(165): [-0.14  2.46  4.43 -3.75]
(146): [ 0.43 -5.75 -7.51  7.91]
(101): [-0.43 -5.07 -8.74  8.84]
(130): [ 0.01 -5.63 -7.42  7.56]
(163): [ 0.08  5.31  7.96 -7.24]
(34): [-0.35 -5.59 -7.46  7.77]
(44): [ 0.38 -6.52 -7.98  8.38]
(174): [ 0.04 -6.06 -8.14  8.10]
(20): [ 0.42  4.09  5.96 -5.30]
(49): [ 0.22  5.10  8.01 -6.98]
(5): [ 0.05  5.18  6.84 -6.27]
(142): [-0.43 -5.07 -7.38  7.20]
key -> tag
[0.05] -> Q740
[7.20] -> Q456
[0.43] -> Q582
[-0.43] -> Q99
join (142) 0: 	Q99
[ 0.22  5.10  8.01 -6.98]	(49)
[-0.43 -5.07 -8.74  8.84]	(101)
[ 0.42  4.09  5.96 -5.30]	(20)

(104): [ 7.46  3.01 -1.24  4.71  4.68]
(94): [1.09 1.43 2.88 6.06 3.06]
(42): [-2.04 -1.73 -0.52 -3.60 -3.70]
(58): [ 0.92 -4.27 -2.30  3.92  3.33]
tags:
[-2.29] -> Q838
[-0.52] -> Q171
[-2.31] -> Q623
[-4.28] -> Q139
[-0.53] -> Q695
[-4.27] -> Q567
[3.33] -> Q360
[-2.30] -> Q655
join (58) 2: 	Q655
[-2.04 -1.73 -0.52 -3.60 -3.70]	(42)
[ 7.46  3.01 -1.24  4.71  4.68]	(104)

(66): [-0.17  0.22  2.11  3.86 -1.01 -0.27  0.80  0.76  5.02  2.22  1.22 -5.90
 -0.05  0.57  1.97  1.77  1.45 -4.44  4.67 -1.53  0.77  1.84  1.82  3.80
  0.12  3.29  1.16 -7.21  2.08  2.78 -0.60  1.38  1.42 -1.48 -3.14  0.80
  0.26 -0.36 -3.05]
(85): [-4.00  2.51  2.52  3.63  1.33  0.40  0.80  0.91  7.07  3.98 -0.37 -3.40
  1.28 -0.98  0.61 -1.51  0.44 -4.22  4.27  0.50  0.11  0.57  1.99  1.70
  1.45  2.92 -0.75 -6.49  2.95  0.12 -0.48  2.64  1.71 -2.74 -3.64 -0.39
  0.46  0.44 -4.62]
(60): [-4.00  2.51  2.52  4.71 -0.66  0.40  0.80  0.91  7.07  3.98 -0.37 -3.40
  1.28 -0.98  0.61 -1.51  0.44 -4.22  4.27  0.50  0.11  0.57  1.99  1.70
  2.33  2.92 -0.75 -6.49  2.95 -3.08 -0.48  2.64  1.71 -2.74 -3.64 -0.39
  0.46  0.44 -4.62]
(78): [-1.22  1.00  3.63  4.40 -0.83  0.24 -0.86 -1.50  7.30  2.13  1.23 -3.78
 -1.77  0.28  1.76  2.02  0.78 -2.47  3.28  0.07 -0.52  0.15  1.87  1.60
  1.56  1.61 -2.11 -5.16  2.75 -0.93 -2.08  2.98  2.59 -3.27 -4.02  0.21
 -0.03  1.30 -5.29]
(36): [-0.17  0.22  2.11  3.86 -1.01 -0.27  0.80  0.76  5.02  2.22  1.22 -5.90
 -0.05  0.57  1.97  1.77  1.45 -4.44  4.67 -1.53 -0.87  1.84  1.82  3.80
  0.12  3.29  1.16 -7.21  2.08  2.78 -0.60  1.38  1.42 -1.48 -3.37  0.80
  0.26 -0.36 -3.05]
key -> tag
[-3.64] -> Q5
[0.46] -> Q572
[-3.14] -> Q349
[-4.02] -> Q597
[-3.37] -> Q13
join (85) 34: 	Q5
[-1.22  1.00  3.63  4.40 -0.83  0.24 -0.86 -1.50  7.30  2.13  1.23 -3.78
 -1.77  0.28  1.76  2.02  0.78 -2.47  3.28  0.07 -0.52  0.15  1.87  1.60
  1.56  1.61 -2.11 -5.16  2.75 -0.93 -2.08  2.98  2.59 -3.27 -4.02  0.21
 -0.03  1.30 -5.29]	(78)

(64): [ 6.64 -7.93 -0.25 -4.20 -5.92]
(144): [ 7.35 -8.85  0.20 -4.56 -6.57]
(23): [-4.49  5.47  0.55  3.45  4.61]
(48): [ 7.03 -8.57  0.27 -4.32 -6.39]
(21): [ 6.43 -7.83 -0.20  3.98  5.58]
(181): [-5.32  6.60 -0.10 -4.48 -6.29]
(96): [ 6.43 -7.83 -0.20 -4.28 -5.30]
(46): [ 5.84 -7.40 -0.25 -3.83 -5.04]
(102): [-2.73  3.40 -0.66  0.42  2.49]
(161): [-5.05  6.14  0.17  3.65  5.20]
(182): [-5.74  6.81  0.04  3.96  5.84]
key -> tag
[-3.83] -> Q156
[-0.25] -> Q853
[0.55] -> Q674
[0.20] -> Q45
[-0.10] -> Q835
join (46) 2: 	Q853
[-2.73  3.40 -0.66  0.42  2.49]	(102)
[ 6.43 -7.83 -0.20  3.98  5.58]	(21)
[ 6.43 -7.83 -0.20 -4.28 -5.30]	(96)
[ 7.35 -8.85  0.20 -4.56 -6.57]	(144)
[-5.74  6.81  0.04  3.96  5.84]	(182)
[ 7.03 -8.57  0.27 -4.32 -6.39]	(48)

